M: 3 groups of rows, each row roughly a mix of its group's hidden directions:
M (121 x 11):
0:   3  46  32  39   2  -2 -37   4 -35  12  14
1:   5  12   7 -33  24  37   8   2 -64  -3 -15
2:   1   2 -23 -39 -47 -15   4 -47   4  -1 -30
3: -21 -39 -11 -39   7   2  22  -9 -35  21  42
4: -19 -12  19   8  16   8 -15 -18 -77   1  -3
5:   1 -41 -48 -12  30  23  35  -8 -24  -8  13
6: -37 -32  -9 -30  -9  -4  24  22   2  53 -21
7:   8   1   8  -2  22  61 -44  -9  36  -4  -6
8: -26   0 -18  -6 -46   3 -24   1  61  -3  16
9: -23  -6   6  72   2 -14   2 -20  22 -27   7
10:   4 -21  21 -40  32  57 -22   6   7 -18   6
11:  37 -41  30 -31 -28  16   4 -16  37  10   8
12: -21 -15 -22  -1   9  15 -23   6 -59 -45  13
13:  10 -32   4 -12  13   5 -28  13  24  58  36
14:  -2  34 -30 -10 -22 -27 -14  29 -41  12 -39
15:   8  23 -48 -18  13  -7  36  48   8  18  17
16:  31 -19   8   9  26 -30 -10  34  15 -12 -56
17:  12  13  39  44 -13 -17   1 -44  -7 -38  -5
18:   5 -37  48   6  16  -8 -16 -19   8  16 -51
19:  27 -22  12 -36  25 -37   2   8  31  45   7
20: -32  30  19  46  15  22 -24  39  -8   0 -23
21:  17   5  56   0  33   7 -53  14  -5  13   4
22: -46  -7 -22 -19 -25  -5  35  27   2  46   0
23:  25 -22  -6 -28  22 -44  24  30   4  38 -21
24:   2  31   8  -2 -16 -44 -23  27  12  50 -25
25: -26  35   0  40   2 -48  -4 -22 -12 -36   0
26: -10 -56  20  -5  11  -1 -33 -23  -1 -45 -18
27:   7   0  31 -34  31  -9   6 -25  25  55 -15
28:  42  37   5  -7  30  33   1 -23 -12  40  17
29:  12   6  17   8  67 -24  32  21  18  14   5
30:   4  23  -5  -4  -4 -32 -41 -10  24  36 -49
31:  11   0  11  34  11   3 -28  -9   0 -72  -6
32:   4 -13 -18 -49 -18  23 -32 -37 -36 -12  -8
33: -53  -8  20   0 -10  34  10 -37  29   9  29
34:  -3 -12 -25  50 -11 -46  -4  20  41  -2  12
35: -23   4  10 -28  57  19 -29 -18  -1  37  11
36: -19  16 -26  24   2 -11  68 -21 -25  -2   1
37: -16   5  21  -7  49  13  21 -12  -5   6  61
38: -10 -20 -33  31 -34  -4  -4  32  42  -7  35
39: -12  16 -10 -49 -24  -1  17  18 -54  -3  26
40: -37 -41 -39 -28 -18   8  26   0 -31 -18  -6
41:  40 -23   7 -48   4  -6 -16  -3 -24  43 -22
42:  -6 -52  18  -5  27 -10 -35  14  28 -29 -29
43:  14  22  17  59 -13  28   9   0   4 -43 -17
44:   9 -45 -18 -47  13  30  18 -41  -2   4  -2
45:  25  43   6  29  24 -14  22  19 -44  21 -18
46:   9  -5  24 -18  40  -8  -5  12 -15  68  -3
47:  13  13  11  22 -35   9 -28  -6  60 -26 -19
48: -10   6  -9  61 -47   7   0   6  -9 -34 -13
49:  11  58 -11  12 -31 -19  -1  21  10  24  39
50:  12 -16 -20  32 -38   0   6  24   1 -59 -19
51:  25  42 -35  -2 -23  10 -32  35 -28 -16 -15
52: -21  33  46  41  24 -12 -32 -15   1   2  21
53:  -6  19   3 -45  14  14 -46   4 -38  31 -17
54:  -1  17  51  21  10  -4  37 -20  21 -44  -9
55:  29 -29 -11 -57  -1  -3 -20  -8  19  40  14
56:   7   6  -5 -18 -16  10 -21  18  74  24   7
57: -52  -6 -17 -18 -16 -10  33   3 -27  22  41
58:  -1 -10 -18 -32 -29  10 -14  25  55  36 -12
59:   2 -36 -33 -37   1  46 -11 -10 -33  -8  21
60: -36  21 -50 -13 -13 -33 -22 -11  17  31 -13
61:  11  58  -7  45 -15   9 -34  15   4  -9 -19
62:  30  17  -3 -52  28  29 -13   6 -17  41  -3
63: -24 -54   1 -23  22 -14  -9   7 -52  -3 -12
64:  25 -16  -5 -50 -30  37 -15   3 -42  -6  -8
65:  11 -29  -7 -25  47   1 -39   3 -12  46  11
66: -28 -10   9  63  -6  14  17  -3   7 -25  39
67:  54  -6  -4 -10  12  -7   8   3  57  -1 -35
68: -30   9 -17  -2  16 -14  35  44 -38  37   1
69:  32 -12   2 -10  32 -27  15  35  36  23 -38
70:   7 -14  13  32  27  15 -29  50  15 -38  17
71:  31  -5 -41 -15  13  -5 -14 -14 -56 -15 -28
72: -12 -27  20  60  15  -3  15 -27  32 -24   2
73:  21   7  16  18  35  31  -9 -16  54 -34  -6
74:  11 -33 -27 -13  38   4  46 -27   0 -30 -21
75: -20 -36  -1  64 -23  -4  -3  -7  35  -6  -9
76: -10 -30 -28  26  26 -40 -17 -38  29   9  19
77:  -9  -6  -8  -5 -72  13 -22  -4  30 -13  24
78: -33  56  19   1  -3 -12  15  -3 -32 -11  40
79:  -4  36  41  36 -16 -41  -7   0  36   8 -10
80:  -7  47 -11  54 -20   1 -37  19  15  -2  -6
81: -19  15  14 -37  -5   8 -44  -8  54  -7 -23
82:  47  24  13  25  32   9 -25 -20 -16 -41   5
83:  -5  21  17  13  11 -22  10 -58 -37  -2 -36
84: -11   4   0  13 -33  45 -51 -12  20 -34  -9
85: -21  34 -16  -7 -60 -13 -18  27  25  12 -13
86: -35  43  31  -1   2  -7  23 -29 -37  10  27
87: -10 -11 -34 -26 -15 -17  27 -64   8  -1 -18
88:  13 -48 -27   1  52  15 -11 -14  -3  21  26
89:  16 -16  23  -7  33  59  27   0  -2  10  36
90:  12  -7  26 -39 -41  41 -24 -28 -10 -23   5
91:   2  30 -13 -14 -39 -19  28 -16 -48  21 -26
92: -17  10   1  61 -45  10   7  12   1 -37   1
93: -14 -12 -43  10 -44   1  -3  39  24  20  30
94: -33 -37   0  31  -9  22  16  11  12   4  57
95:  17  28   9 -63  13  21  -4  10 -17  40   2
96:   1  13   6 -20  30   8  41 -23   0  50  39
97: -11  25  11  19 -38 -43  -6   4  27 -28 -41
98: -28  44  28  -4  -5 -50   2 -32  -3   7 -22
99: -12   0  -7  27  41  20 -19  61  -5 -14  19
100:  10 -62   8  -5  26  32  30   0  18  -7  28
101: -20  77  25   8 -10 -10 -15   0   1  17   1
102:  -6 -34 -58  21   6  -5  34  26  24  -8  16
103: -48 -49 -27 -39  -8   1  -4  22  -2   4  10
104:   9 -28 -32 -27 -57  11 -31  16  10  12  16
105:  16   0  23 -71 -10  -2  32   4 -15  -7 -20
106:  -4  -6  -4 -30 -66  37 -21  -8   3 -16  18
107: -18  -3 -52  38  -4 -22  18  42  21 -10   7
108: -10 -33  49  18  29  -5 -36 -13 -24 -10 -29
109:   0  13 -13 -20   4   4  26  10  67  27  30
110:   7 -21  -2  56   0 -15  -9  -8  40 -33 -30
111:  14 -29 -29 -14  48   2  43 -11 -32  12  -9
112:  -7  37  16  30  36 -30  11  47   1  18  16
113:   7   0  42   9 -27  14 -25  31  35  29  35
114:  -8  56  10  18 -27 -33 -13 -12  -9 -14 -41
115:   5 -14   0 -13  11  14 -36 -15 -74   0   4
116: -12  50  17  51  -8 -13  -5 -30 -13 -14 -24
117: -23  -1  19  58  16 -26  -2 -38  30  -7  -7
118: -12 -28 -29  47 -38  27   0  24 -11 -18  24
119:  20  -4  -5 -70  18   5  14  -4 -42  11   2
120: -13 -17 -31 -17  62   3  22 -36 -13  -6 -14

which group is each row in? (one row of each group first):
-30 -30 -24 -18 -21 -17  25   4 -60  -1  -6 -> <71>
 -1  -4   8 -60  30   3  17 -16 -32  31  22 -> <111>
  7  -1 -36  14 -40 -42  35 -23  -1 -18 -26 -> <49>

 21  13  19  15 -64   7   5  11 -38 -27   3 -> <49>
-14  11  19 -20  37  11  55 -36  13  25  -9 -> <49>
-20  19  26  65  12   9   5 -10  27 -16  25 -> <111>
-19 -14 -21 -19 -17  35   7  -8  43 -54   1 -> <49>
-14  56  35   0  39   5   4 -13   2  15  34 -> <111>
-15  22   6  39  10 -40  37   4  33  35   3 -> <49>
 40   1  17  21  34   3 -19 -26 -31 -46 -13 -> <71>
-16  21  28  49  17  31  16 -38 -23   8  19 -> <111>
 15  22 -35  -4 -48 -26  -3  24 -47   0  -1 -> <71>
-19  29   5  47   0 -15 -14  24  42 -28  27 -> <111>
 11 -13  19 -10  -3 -29 -30  -7  48  53   5 -> <49>
